In the data rows, the value 128 means zero.
Here are some points, one per row:
[167 197 219 244 216 160 187 201 196 116 111 112 115 109 104 105 104 112
 100 108  73  95  89  80 100  68  74  96  99  71  99  83  77  95  96  59
  96  59  98  81  72 102  83  98 102  87  92 109]
[135 123 133 128 132 138 119 118 118 129 114 120 133 124 127 134 132 132
 126 127  94 117 114 110 122  95 104 124 122 111 130 124 125 134 141 138
 154 191 180 217 231 178 210 187 180 190 180 153]
[122 117 122 114 116 122 114 106 108 113 103 113 118 116 119 110 118 115
 112 125 123 119 128 132 137 173 170 157 163 210 159 191 220 171 177 230
 159 178 137 128 101 120 109 120 123 106 101 117]
[125 122 113 117 112 124 109 103 107 115 105 111 120 104 116 117 119 113
 121 132 153 136 147 165 147 208 210 171 171 228 164 189 216 173 162 189
 140 138 126 109 101 116  92 109 114 100 105 119]
[122 115 118 113 112 129 116 109 100 126 124 128 136 132 137 138 136 143
 174 176 251 192 200 192 164 176 163 136 132 133 120 110 102 108 107  79
 109  81  99  88  81 106  97 105 115  99 104 113]
[127 121 120 121 120 127 113 109 109 116 105 114 123 111 119 122 120 122
 109 127 107 113 109 113 126 138 146 144 150 178 150 190 218 177 187 255
 181 241 173 178 138 131 130 123 128 113 115 126]
[118 113 108 111 111 117 136 144 138 167 201 181 154 177 162 162 157 163
 141 131 111 116 111 102 108  81  87 101 100  84 109  93  67  92  87  66
  93  64  98  75  78 103  83 100 107  84  88 111]
[111 102 103 102  96 109 108 103 107 134 148 147 129 151 144 145 152 149
 169 137 171 147 144 136 125 107 103 109 106  83  97  85  69  92  89  65
  91  69  94  80  69  93  91  93 107  79  94 106]
[140 146 163 166 169 153 214 240 237 190 218 180 158 176 160 157 155 145
 121 118  87 112 108  99 113  82  91 116 114  85 113 105  83 116 106  78
 114  77 113  89  93 117  98 113 123 100 111 116]
[116 122 112 100 111 119 105 107 100 107  99 102 111 104 116 118 111 110
 102 108  87 101  99 105 109 106 119 125 130 142 134 166 186 160 175 245
 187 255 182 215 176 149 153 142 128 125 120 114]
[171 204 220 239 209 154 173 170 169 115 113 109 123 116 117 120 112 114
 111 115  82  97  97  90 103  85  83 105 105  78 117 100  77 105 101  68
 106  71 106  86  83 118  94 107 119  98 102 114]
[137 160 177 191 192 160 245 255 255 181 212 169 140 166 140 131 136 126
 112 115  77  95  90  94 110  77  85  96 106  78 109  93  75  96  99  72
 100  74  99  82  80 102  94 107 111  91  96 112]
[125 122 118 118 115 122 116 112 115 134 141 146 142 158 145 150 155 158
 193 171 237 186 186 176 158 160 142 124 127 119 117 111  91 108 101  74
 115  72 103  90  90 110  98 108 113  99 107 117]
[120 123 121 117 119 127 122 114 117 122 106 116 125 115 115 123 121 125
 116 120  89 114 109 106 121 102 113 124 138 128 140 153 161 160 166 207
 176 250 193 216 191 154 161 156 145 140 130 130]
[120 120 108 112 111 118 105 108 108 114  99 108 123 106 114 121 112 114
 107 110  79 101  96  93 108  85  84 100 108  77 107  97  80 105 104  79
 109  94 115 134 220 170 225 198 186 255 255 239]
[114 111 108 106 112 121 117 116 113 142 165 159 135 165 150 156 157 158
 170 136 159 140 138 133 124 105  99 110 105  85 116  92  79 101  94  66
 101  64 100  77  80 110  93  97 111  87  93 107]
[168 200 215 225 200 153 160 160 157 116 109 110 119 111 118 119 116 116
 108 116  77 102  96  94 114  78  85 106 115  77 113 101  78 103 105  66
 110  73 105  84  89 112  98 111 112 101  99 116]
[122 134 129 131 133 143 177 196 202 190 230 193 170 192 163 156 157 151
 123 114  86 109 102  97 107  80  81 105 107  80 118  94  81 104 100  70
 100  62  96  85  86 112  94 100 110  87 103 114]
[112 107 109 105 108 116 103 104 100 107  91 103 106  98 111 111 116 109
 115 139 185 157 173 187 155 227 217 170 155 218 151 158 174 144 133 148
 122  99 103  90  78 107  90  95 106  91  96  97]
[136 129 134 128 127 144 129 120 120 137 132 139 136 141 151 138 149 147
 181 176 236 194 206 195 175 182 167 152 139 143 137 121 107 132 121  95
 118  79 116 101  98 128 111 126 127 114 110 133]
[131 131 125 125 130 134 126 133 132 166 187 181 159 184 167 171 176 183
 194 160 189 164 162 151 145 129 116 125 121 102 125 113  89 114 118  78
 114  84 112 106  88 129 104 118 122 110 111 122]
[134 133 133 125 125 132 117 113 118 121 119 121 126 118 132 131 123 124
 125 128  89 117 109 106 126 103 110 119 131 123 134 151 160 148 169 206
 179 255 200 248 237 180 202 178 156 179 155 139]
[121 115 111 103 106 118 104  97  99 107 100 104 114 105 107 112 108 115
 106 108  80  98  91  93 108  93  94 113 115 115 119 139 145 144 145 193
 156 239 179 227 201 155 176 153 133 139 136 122]
[128 124 116 108 114 126 115 110 113 118 109 116 125 120 122 126 123 132
 157 169 255 192 210 218 178 230 209 172 149 181 139 143 137 133 124 101
 119  84 105  91  92 117 103 104 119  98 109 118]
[125 122 117 115 115 120 116 109 108 110 100 112 120 118 115 115 120 127
 123 144 199 163 173 195 161 240 233 179 167 226 156 170 204 164 141 161
 124 112 115 100  85 114  99 113 118  96 105 118]
[127 118 119 114 119 124 117 110 111 116 107 114 121 111 121 117 119 123
 116 121  84 108 105  96 112  86  89 110 122  93 123 108  98 116 116 125
 140 182 175 231 255 191 255 227 187 255 236 171]
[123 116 122 107 115 121 110 107 105 114  98 112 121 107 118 116 115 113
 111 120  97 110 114 113 116 126 141 134 144 182 153 192 220 181 193 255
 181 255 176 198 157 134 136 129 126 116 113 118]
[128 129 122 122 121 130 123 114 115 125 112 113 127 119 125 122 123 133
 145 164 230 185 203 210 178 253 233 189 172 216 159 166 175 152 143 137
 130 103 117 101  98 119 105 114 125 106 111 127]
[132 130 125 123 126 133 116 113 115 123 112 117 124 123 127 123 130 129
 127 130 138 132 148 163 148 195 201 172 171 235 176 204 247 185 185 245
 170 180 146 140 109 126 110 119 127 103 112 130]
[113 104 107 105 106 115 106  97 105 100  92 106 108 101 113 114 109 113
 102 110  85 108 104 112 115 131 135 125 144 162 145 178 207 171 183 244
 169 237 164 176 126 125 124 115 118 105  97 117]
[122 121 117 118 117 123 110 112 100 114  99 119 116 115 118 116 115 116
 124 145 176 161 174 189 162 239 230 181 177 240 165 189 224 167 162 191
 136 123 125 102  92 108 102 109 115  99 105 113]
[122 120 111 106 111 122 107 108 106 104 104 109 119 100 125 114 109 113
 110 113  87 110 100 109 112 110 115 129 131 147 137 167 188 162 178 235
 176 247 174 194 162 141 151 139 128 118 113 113]
[120 119 112 110 112 115 108 115 108 114  99 106 121 111 117 117 113 118
 127 136 193 161 178 192 163 231 234 180 181 230 158 173 195 155 149 158
 130 113 113  95  85 114  93 102 116  98  96 115]
[162 189 199 222 190 146 150 155 151 112  89  99 111 105 104 104 109 107
  94 101  70  92  88  88 101  73  73  97 100  63 107  90  73  94  93  62
  92  62  92  78  76 100  83  96 105  87  92 103]
[126 118 108 109 112 118 107  99 107 114 100 104 121 104 110 111 112 111
 105 112  79 104  92  96 108  79  94 115 108  96 113 125 112 128 132 157
 149 216 181 228 237 169 198 180 154 177 153 137]
[124 110 110 111 111 118 119 112 120 139 158 158 142 160 153 156 163 165
 171 146 168 150 149 140 131 108 102 114 112  91 114  93  80 100 102  72
 106  70 102  85  84 114  96 100 109  96  98 116]
[125 114 110 111 110 122 105 106 108 105 101 106 114 110 111 119 113 108
 114 112  77 101  95  89 111  85  79 106 103  89 115 100  89 112 112 111
 125 162 155 197 251 174 222 194 172 219 201 149]
[124 120 121 120 123 132 145 155 150 180 209 181 159 190 169 165 169 162
 146 129 109 124 117 106 118  90  93 110 105  79 110  92  82 101 100  72
 109  73 107  81  78 109  94 107 115 100 101 109]
[123 121 120 117 127 126 145 160 160 175 204 190 158 188 169 161 169 157
 133 118 100 111 116 102 117  81  85 105 112  82 111  98  76 103 102  65
 112  71 104  84  82 107  92  98 116  93 103 113]
[113 109 108 104 108 117 119 111 116 143 163 156 142 164 156 147 153 151
 164 136 151 130 135 121 120  96  91 109 109  81 103  91  78  95 104  61
  99  66  97  76  74 104  93 101 102  88  89 108]
[126 118 114 108 115 126 113 104 105 111 101 109 121 104 117 114 121 118
 107 114  78 103  99  97 107  82  87 109 107  82 115  95  82 103 101  70
 117  82 116 118 181 149 188 180 166 252 255 215]
[123 113 110 104 107 116 108 106  98 111  99 105 113 100 109 114 109 112
 100 103  81 104  94  92 103  79  81 102 110  76 112 100  87 112 113 105
 123 156 158 204 255 179 244 207 178 255 226 163]
[161 183 202 221 220 164 214 226 223 139 139 132 125 118 126 117 116 121
 112 108  76 108  97  86 100  75  82 103 104  77 114  95  78 106 101  71
 105  66 100  85  80 110  93 105 115  95 104 116]
[134 123 120 120 118 129 120 111 105 118 114 112 124 122 118 126 122 120
 125 136 149 149 147 167 149 204 210 178 179 232 170 198 238 181 175 220
 160 161 135 123 101 117 109 119 123 106 112 118]
[121 113 108 109 112 120 111  90 101 106  97 106 115 104 114 113 111 109
 100 110  73  98  97  91 108  75  81 105 109  81 109  91  77 103 101  70
 102  80 113 120 193 155 199 187 175 255 255 251]
[130 126 115 114 124 130 136 140 148 175 197 182 164 186 171 172 169 168
 160 137 132 132 122 119 124 104  96 110 115  84 119 100  83 107 101  71
 108  75 104  95  82 111  99 110 119  96 103 117]
[129 124 121 112 119 124 110 108 112 119 116 118 124 122 126 129 128 133
 170 166 240 188 194 203 174 196 184 153 143 144 132 125 121 118 117  86
 111  75 113  89  88 111  99 103 120 100 103 119]
[111 112 106 103 101 109 107 101  92 108  93 102 106 101 102 103 106 102
 107 103  76  94  89  87  99  85  95 107 114 106 119 127 136 131 149 190
 157 255 186 249 255 172 204 170 146 166 155 123]
[170 206 224 239 218 161 184 183 184 122 119 122 126 113 118 119 123 116
 111 119  82 105 101  97 113  82  87 111 109  85 120  97  86 108 105  67
 117  80 107  88  85 118 104 105 119  99 104 118]
[102  96  93  91  99 104  98 101 102 128 147 137 129 143 135 135 140 146
 146 131 148 127 131 115 112  90  85  97  96  75 102  77  67  87  83  58
  87  50  86  68  66  95  75  91  96  76  80  91]
[125 117 116 113 119 121 110 109 103 114 104 113 120 106 112 115 115 117
 127 132 186 159 168 191 164 242 225 172 169 229 158 173 196 162 155 166
 131 114 112  99  91 108 100 112 107  98 101 124]
[119 115 109 110 112 119 111 101 107 110  95 108 116 111 108 120 110 103
 113 108  81 105  96  97 108 104 103 119 121 121 130 149 161 148 167 227
 176 255 192 234 206 158 177 158 138 143 133 117]
[133 125 126 123 126 126 153 162 167 182 211 192 165 181 164 160 175 157
 140 116 106 113 113 100 122  83  87 111 106  77 118  89  79 103 108  75
 102  73 107  87  89 111  97 110 118  96 100 115]
[148 155 166 173 182 163 221 252 249 181 213 182 163 176 155 151 152 138
 114 115  89 109 100  97 116  81  91 114 113  81 115 101  88 107 105  75
 109  78 109  92  84 116 102 107 117 102 105 127]
[115 115 113 112 111 123 104 103 102 110  98 106 108 109 114 112 111 109
 107 108  79 101  92  86 108  72  84 105 109  77 109  93  79  96  98  70
 106  85 117 131 204 160 206 195 180 255 255 247]
[122 119 111 112 115 121 114 108 103 114 108 113 118 103 113 124 113 111
 121 126 126 133 133 144 144 179 184 165 164 217 158 198 234 185 177 229
 161 181 136 125 104 121 102 111 118 101 108 112]
[125 118 120 116 114 127 108 103 110 113 105 111 123 112 119 122 113 122
 137 149 218 176 192 205 171 237 236 177 170 212 154 154 172 149 139 141
 120 104 112  89  83 114 103 101 122  97 106 116]
[109  99 103  99  99 104  92  89  94 102  93  91 105  94 103 100  96  99
  89  94  71  89  85  90 100  83  83  98 100  89 105 120 120 123 131 163
 151 219 174 233 242 168 206 175 149 168 147 126]
[121 123 112 110 122 119 107 106 112 119 108 125 122 120 124 120 117 127
 160 171 241 192 199 199 173 207 191 159 147 163 131 131 123 123 119  99
 110  82 103  84  88 110  90 114 117 100 101 119]
Along one direction, these points spread out more than along any other. Take the direction at right angles to it along which they spread out most. Go by this last direction. For each point below, how far along it does it lie, from 0 to 99? The average is 50, and the first point in the table lies past the average. One standard deviation of the points above along it is 16.
[161 183 202 221 220 164 214 226 223 139 139 132 125 118 126 117 116 121
 112 108  76 108  97  86 100  75  82 103 104  77 114  95  78 106 101  71
 105  66 100  85  80 110  93 105 115  95 104 116] 57
[125 122 118 118 115 122 116 112 115 134 141 146 142 158 145 150 155 158
 193 171 237 186 186 176 158 160 142 124 127 119 117 111  91 108 101  74
 115  72 103  90  90 110  98 108 113  99 107 117] 36
[167 197 219 244 216 160 187 201 196 116 111 112 115 109 104 105 104 112
 100 108  73  95  89  80 100  68  74  96  99  71  99  83  77  95  96  59
  96  59  98  81  72 102  83  98 102  87  92 109] 58
[124 110 110 111 111 118 119 112 120 139 158 158 142 160 153 156 163 165
 171 146 168 150 149 140 131 108 102 114 112  91 114  93  80 100 102  72
 106  70 102  85  84 114  96 100 109  96  98 116] 45
[121 123 112 110 122 119 107 106 112 119 108 125 122 120 124 120 117 127
 160 171 241 192 199 199 173 207 191 159 147 163 131 131 123 123 119  99
 110  82 103  84  88 110  90 114 117 100 101 119] 29
[118 113 108 111 111 117 136 144 138 167 201 181 154 177 162 162 157 163
 141 131 111 116 111 102 108  81  87 101 100  84 109  93  67  92  87  66
  93  64  98  75  78 103  83 100 107  84  88 111] 51
[122 119 111 112 115 121 114 108 103 114 108 113 118 103 113 124 113 111
 121 126 126 133 133 144 144 179 184 165 164 217 158 198 234 185 177 229
 161 181 136 125 104 121 102 111 118 101 108 112] 36
[136 129 134 128 127 144 129 120 120 137 132 139 136 141 151 138 149 147
 181 176 236 194 206 195 175 182 167 152 139 143 137 121 107 132 121  95
 118  79 116 101  98 128 111 126 127 114 110 133] 34
[119 115 109 110 112 119 111 101 107 110  95 108 116 111 108 120 110 103
 113 108  81 105  96  97 108 104 103 119 121 121 130 149 161 148 167 227
 176 255 192 234 206 158 177 158 138 143 133 117] 63
[112 107 109 105 108 116 103 104 100 107  91 103 106  98 111 111 116 109
 115 139 185 157 173 187 155 227 217 170 155 218 151 158 174 144 133 148
 122  99 103  90  78 107  90  95 106  91  96  97] 27
[111 102 103 102  96 109 108 103 107 134 148 147 129 151 144 145 152 149
 169 137 171 147 144 136 125 107 103 109 106  83  97  85  69  92  89  65
  91  69  94  80  69  93  91  93 107  79  94 106] 45
[129 124 121 112 119 124 110 108 112 119 116 118 124 122 126 129 128 133
 170 166 240 188 194 203 174 196 184 153 143 144 132 125 121 118 117  86
 111  75 113  89  88 111  99 103 120 100 103 119] 31
[135 123 133 128 132 138 119 118 118 129 114 120 133 124 127 134 132 132
 126 127  94 117 114 110 122  95 104 124 122 111 130 124 125 134 141 138
 154 191 180 217 231 178 210 187 180 190 180 153] 68
[120 123 121 117 119 127 122 114 117 122 106 116 125 115 115 123 121 125
 116 120  89 114 109 106 121 102 113 124 138 128 140 153 161 160 166 207
 176 250 193 216 191 154 161 156 145 140 130 130] 60
[122 134 129 131 133 143 177 196 202 190 230 193 170 192 163 156 157 151
 123 114  86 109 102  97 107  80  81 105 107  80 118  94  81 104 100  70
 100  62  96  85  86 112  94 100 110  87 103 114] 54
[113 104 107 105 106 115 106  97 105 100  92 106 108 101 113 114 109 113
 102 110  85 108 104 112 115 131 135 125 144 162 145 178 207 171 183 244
 169 237 164 176 126 125 124 115 118 105  97 117] 49
